(in the rows, 128 means zero)
Named turns come first, each shown by rows before and after it. Which turns, in which order, take the first row of each pair that follows to the second? Write the first one first, as in the answered first pair.
S:
[ 86 166 151 102 139 129 145 119  96 139 122  72 175 134 114 133  74 159
 185 166 113 167 139 108  98 108 112  89 139 120 146  93 128 136 106 129
  92] -> [112 156 156 158 115 112 129 127  80 125 114  88 134 153  63 136 113 156
 167 166  83 148 189 104  94  86 116 101 167 128 119 114 116 149 141 107
 113]
[140 122 126 146  83 231 105 134 149 144 139 175 110 215 125 160 131 112
 141  89 145 144 117 146 109 120 106 147 119 128  80 124  84 161 119 150
 171] -> [137 142 139 132 145 194 128 146 156 141 129 157 123 133 159 208  77  89
 149 120 179 175  96 152 110 120  96 170  82 108 110  89 105 130 130 135
  81]
[124 124 114 113  96 184 132 112 147 139 150 106 160 176 162  71 117 132
 134  63 131 107 102 143 140 161 113 130 150 120 113 131 130 151 106 116
 186] -> [147 130 134 147 162 121 152 143 146 123 134  94 140  74 164 142  70  90
 122 116 158 125 130 135 140 135  88 164 111  82 131  85 145 114 158  84
  73]
[148 166 139  94 155 121 166 145 135 122 127 134 159  72 135 183 104 118
 152 160 133 143 126 112 145 129 112 106  98 128 160 113 129 120 101 164
  92] -> [175 143 139 151 108 121 141 140 123 113 123 154 104 128  73 161 161 132
 129 140  88 113 186 104 141 113 132 115 144 142 125 141 117 149 128 151
 163]
K:
[108 125 139 111  89 150 134 119 142 150 136 141 134 142 138 102 171 144
 126 130  87 141 109 122 142 126 133  81 127 153 134 166 164 108  87 183
 174] -> [109 126 132 120 116 115 167 128 160 131 136 114 156  80 149  92 141 124
 130 176 102 152 117 114 147 134 136  89 125 127 149 154 179  93 124 148
 131]
[116 126 145 119 123 166  97 126 114 139 140 153 131 160 133 132 126 148
 128 108 122 131 117 139 119 123 115 127 118 143 127 136 129 147  83 157
 148] -> [ 94 110 123 120 132 136 121 124 153 121 144 101 159 122 159  88  98 136
 122 147 133 128 100 143 125 149 128 128 130 113 138 129 139 123 120 116
 136]
[110 153 102 142  98 173 139 169 123  70 162  81 112 206 109 160 153 146
 152  90 139 105  90 141 162  75 129 147 153 115  83 142 135 126 121 144
 163] -> [100 142  83 141 107 152 168 171 152  57 165  52 131 155 135 119 130 128
 156 125 148 105  81 152 177  98 138 154 159  93  99 135 138 108 148 115
 131]
[131 155 128 106 105 155 107 113 123 142 114 184 111 181 130 157 140 154
 120  76 129 101 109 130 108 120 146 103 101 141 115 151 123 137  59 207
 135] -> [100 126  94 113 109 131 148  98 181 142 128 110 165 126 181  60 104 132
 112 127 154 106  84 137 140 176 173  88 118 105 136 144 136 105 110 150
 125]
C:
[118 156 128 105 158 189 129 148 150 177 149  75 201 135 171 111  85 145
 158  85 149 173  55 111 154 131 121  96 101 121 161 120 119  92  53 156
 161] -> [142  81 112 213 122 147 104 144 182 163 141  55 141 151 110  50 131 124
 101 102 110 123 129 110 152 127 156 121 165 103 118 148 110  98 160  69
 221]
[131 123 157 125 160 138  96 114 132 138 118 135 121 107 167 195  80 108
 161 100 152 135 101 126 102 120 132 148  96 112 126  93 150 118 131 125
  96] -> [108 109 132 116 113 175  84  92 138 149 136 127 144 166 166 128 104 128
 150  77 138 113  81 136 115 149 157 126 120 121 109 126 138 135 115 128
 177]
[144 125 137 122 144 126 124 129  99 138 125 133 111 142 132 137 130 140
 134 118 105 130 136 130 126 120 131 124 128 122 105 135 127 144 125 147
 138] -> [143 127 139 132 139 129 123 130 107 140 124 136 105 142 128 141 132 134
 132 117 105 126 131 135 125 117 124 129 129 121 105 136 132 141 126 151
 139]
[114 146  84 124  57 139 163 115 142 138 147 126 157 159 121  69 154 144
 126 169  65 109 148 145 157 150 132 110 193 139 137 139 106 128 129 140
 200] -> [156 154 111 166 114  78 176 151 131 106 133 131 115  72  95 138 131 107
 123 206  69 129 198 137 156 103 117 148 163 114 144 108 119 106 179 111
 108]
L:
[146 120 145 151 139 143 119 128 110 113 135 118 124 134 124 119 137 127
 134 134 136 143 120 133 122 107 132 124 106 128 123 135  99 140 144 121
 130] -> [151 118 141 143 141 138 119 126 114 113 137 118 123 138 118 114 138 128
 139 132 136 140 122 130 125 112 123 113 107 123 121 137  94 145 146 122
 132]
[ 87  70 145 205 133 147  92 119 170 146 133  78 139  77 118  87 132  93
 108 147 123  82  90 129 155 157 143 161  98  92 138 124 144  92 124  56
 158] -> [ 86  68 149 203 111 162  88 110 157 146 134  92 142 123 108  72 151 102
 106 130 113  71  86 135 150 167 146 149 120 105 131 133 136 108 110  71
 193]
[112  92 113 153 100 155 104 129 146 133 138  89 130 176 154  59 162 136
 112 140  96 118 112 186  98 124 112 129 161 112 146 115 108 144 123  60
 190] -> [124 116 107 135  88 157 127 137 149 119 147 103 145 175 138  56 177 144
 127 149  82 116 122 178 119 126 109 107 167 122 145 114 102 152 108  92
 199]
[119 150  86 118 105 138 129 114 110 139 165 104 143 111 163  89 146 132
 136 131 137 131 134 131 112 136 161 103 157 122 115 132 112 140 105 138
 139] -> [126 160  90 115 115 127 143 118 115 136 159  98 139  97 168  93 138 130
 140 142 135 132 134 128 110 137 155 106 151 122 122 129 113 133 107 131
 125]

(2 to 3 turns a pair)
[160 170 126 121  31 158 137 102 119 132 148 147 112  90 118  95 137 145
 137 137 155 147 135  97 116 163 158 126 172 156 151 148  99 143 109 137
 168] -> [167 187 143 110  62 165 124 114 100 133 140 164  97  80 122 160 124 133
 140 118 166 165 129  97  99 140 141 136 147 157 162 127 107 154  81 152
 127]
S K
[141 161 135  91 165 143 151 154  93 135 113 185 128 144 121 165 124 142
 150 144 126 144  95 115 118 112 104  99 149 113 169 129 122 136 141 167
 116] -> [116 148 113  94 167 133 176 151 127 138 127 148 157 125 139 115  97 131
 148 158 137 149  73 113 126 142 114  91 153  93 179 131 127 121 165 139
 115]
K K
[ 89 108 138 124 147 156  95  90 128 163 133 144 115 152 168 187 100 123
 119  71 157 157  89 137  81 122 146 139  80 138 134 114 130 137 117 128
 120] -> [ 75  76 114 148 137 141 103  88 162 151 150 107 125 141 179 130  99 120
 101  99 149 147  96 141  95 148 169 139 103 115 136 131 135 128 158  80
 147]
K C
[135 125 175 127 154 182  73  97 131 191 141 121 122 204 138 138 152 131
 125  93 119 111 107 132 140 121 117 130 106 161 134 148 131 119 121 156
 134] -> [164 154 179 106 185 141 116 121 127 166 141 115 132 119 144 166 126 111
 151 133 139 126 137 117 157 102  93 138  93 143 160 110 135 106 137 165
  59]
L S
[122 131 120 112 103 158 125 106 119 140 101 150 130 180 105  80 152 129
 125  99 117 102 101 114 137 129 126 108 146 149 130 143 110 139  81 161
 192] -> [117 128 145 136 183 124 119 124 121 148  86 130 127 103 142 141  76  96
 117 115 157 147  72 116 116 119 122 153  91 114 146  92 142 103 109 109
  83]
S L
[128 143 142 122 127 134 105 133  99 158 117 153 120 132 134 206 119 129
 148 111 126 118 115 135 115 106 124 142 103 158 139 120 129 133  92 162
 110] -> [132 106 127 194 133  97 111 128 127 136 115 124 108 105 117 168 128 113
 113 141 116 104 144 138 115 113 144 153 129 131 130 120 125 125 173  92
 116]
K C K
[112 127 150 113 174 144  98 136 126 154 126 136 114 118 156 194  94 128
 153  97 137 154  95 130 110 111 131 159  83 136 115 105 143 127  93 124
  93] -> [ 90 128 128  98 131 174  98 116 133 163 141 131 138 170 165 143 113 145
 148  88 125 135  74 131 120 139 147 139 110 155 115 126 129 141  70 146
 157]
K L
[168 103 140 160 115 125 117 122 128  85 113 112  94 162  73 131 170 139
 102 101 100  98 158  98 124  90 171 119 160 139 114 101 123 134 159 121
 145] -> [137 132 133  91 112 174 122 109 117 110 123 126 140 185 122 131 159 158
 119  76 118 113 102 107 122 107 162  89 152 155 137  98 122 135  79 178
 156]
C C
[116 109 126 190 121 136 108  96 151 135 121 119 109 142  84  58 131 132
  90 115  97 103 117 134 119 151 185 171 163 149  96 136 106 178 177  62
 179] -> [124 130 166 171 182 133  77 129 115 146 102 148  91  96 113 171  81 106
 105  97 133 144  90 131  86 118 146 196  87 136 105  91 132 169 156  70
  82]
C L
[ 95  58 145 186 110 104 122  93 149  69 148 112  83 142 113 124 118  70
 136 122 110 110 178 127 145 110 199 143 150 148  89 136 167 111 161 107
 166] -> [ 90 134 164 103 157 118 137 114 120  81 141 136 113  96 161 203  83  78
 190 119 140 154 137 132 140  94 152 136  84 152 120 102 183  98  90 172
  94]
K C
[134  97 167 172 126 134  94 129 122 141 123 157  88 161 105 168 151 116
 113  81 111 114 143 126  95 107 127 140 142 143 123 140 117 154 136 118
 140] -> [137 110 166 148 173 107 124 144 132 132 127 129 114  96 137 187 101 101
 128 123 143 136 130 124 104 104 115 147 109 117 143 113 127 127 142 116
  77]
K S K
[ 74 109 124  99 142 185 125  95 127 152 125 108 153 177 204 132  96 143
 144  63 145 145  40 134 101 159 146 121  99 148 127 129 125 111  63 141
 145] -> [ 68  70 116 143 150 155 126  97 152 150 127  71 144 138 197  96  91 122
 114  99 139 147  50 142  99 176 172 141 116 118 123 126 132  99 132  74
 130]
C S
[153 128 159 166 142 119 102 146 112 108 107 146 100 132 107 171 151 120
 125 114 117 137 175 115 136  99 108 150 115 129 105 128 123 135 151 129
 111] -> [130 115 148 164 163 109 118 147 135 105 112 115 122  87 138 152 125 107
 126 139 133 157 144 125 139 124 121 148 109 108 125 116 135 109 175  99
  89]
C K S
[136 105 103  88 159 168 144 116 127 146 131  62 157 116 176  91  94 141
 107 165 164 138  73 147 153 142 133 132 137 141 159 129 146 110 129 103
 110] -> [151 100 135 102 159 198  88 128  84 154 111 106 106 177 149 165 119 153
  99 105 146 145  81 153 125 105 124 145 118 167 137 135 140 127 106 121
 116]
K L K
[165 115 173 115 116 119 150 157 115 114  98 163  77  78 149 165 129 107
  87 158 139 112 164 128  98 135 106 146 137 109 147  71 155  92 130  99
  90] -> [170 132 168  84  70 165 130 144 105 127 107 189  82 152 131 147 162 141
 100 117 124  98 153 128 102 141 110 127 152 141 132  99 135 117  79 156
 157]
K L
[132 107 119 155  96 106 124 118 151 139 146 122 112 153 128 146 141 134
  98 131 125 132 142 113 126 126 137 141 133 121 100 144 122 142 149 113
 160] -> [142 126 130 146 107  99 126 134 134 134 137 140  95 140 128 185 140 130
 113 129 131 144 148 110 126 108 132 141 116 126 108 134 116 138 137 132
 145]
C S C
[135 137  97 131  99 117 151 118 147 111 138 107 144 129 119  71 143 144
 125 144 129 100 148 127 150 138 131 108 155 123 125 149 121 129 143 127
 160] -> [147 127 140 152 138 128  97 139  93 126 122 162  95 151 104 178 142 134
 127  99 128 120 160 130 107  98 117 138 119 130 110 136 131 142 124 134
 131]
C L K
[115 108 153 142 152 126 110 109 157 145 131 119 129 125 171 143  79 115
  90 111 115 147  91 168  98 130 147 152  86 103 138 108 151 109 155  92
 109] -> [136 107 129 160 119 101 145 106 178 113 136  99 129 111 144  83 110 110
  89 144  96 122 132 156 137 143 152 135 131  99 127 126 137 109 198  88
 141]
S L K
[146  79 155 154 105 148  62 104 156 129 144 169 119 175 126 113 127 113
 104  68 100 103 112 171 106 148 139 175 110 129 116 131 123 117 159  61
 121] -> [141 105 160 131  98 163  60 108 137 136 142 185 130 195 121 126 137 127
 111  53  95 101 113 170 108 139 129 164 105 138 107 136 119 131 131  96
 120]
C S
[113 115 129 139 160 128 128 117 134 119 124 105 138 104 165 135  96  93
 131 148 142 150 113 136 124 127 129 131 119 118 134 102 137 115 136  97
  95] -> [107 112 114 133 141 141 136 101 148 118 117  92 151 134 174  92 108 112
 127 146 139 138  99 133 125 145 139 129 133 120 131 124 133 112 131  98
 121]
K C K
[150 132  91 116 113 108 173 117 126 110 133  77 132 125 142  79 139 143
 144 158 128 117 125 100 180 167 137  91 152 132 136 137 125 129 137 139
 165] -> [164 137 138 134 130 137 118 128  73 125 109 135  77 170 105 178 155 152
 131 101 117 122 137 102 151 121 122 110 123 151 114 135 113 152  99 172
 160]
K L K
[131  82 142 134 125 159 125 133 156 166 128  68 170 195 104 109 160 133
  92 118  93 144 127 138 142 111 190 118 110 159  87 177 122 144 130 109
 145] -> [162  75 169 160 159 134 105 148 140 150 120  81 131 154  96 159 152 107
  89 126  98 159 145 140 124  85 177 143  90 143  96 168 133 132 155  88
  97]
C L
[127 183 139 108 125  82 144 146 157  45 107 172 145  79  59  90 101 105
 163 181  78 183 152 112 161  62  99 114 122 112 111  95 109 121 179 130
 138] -> [ 92 114 156 160 159  93  93 139 168  87  89 156 127 105  83 106  65  83
 129 146  98 203 111 140 124  78 124 158  97 101 102  87 127 109 211  62
 125]
L L
[115 132 116 150 106 108 112 104 114  90 143 149 107 197  94  68 183 129
 121 125 134 120 164 107  83  75 182 148 140 105 121 158 151 153 173 136
 173] -> [ 99 179 117  71 132 137 123 117  88 114 155 169 144 198 139 106 156 136
 160 123 160 148 112 113  87  82 156 126 104 117 149 138 158 149 101 196
 140]
C C
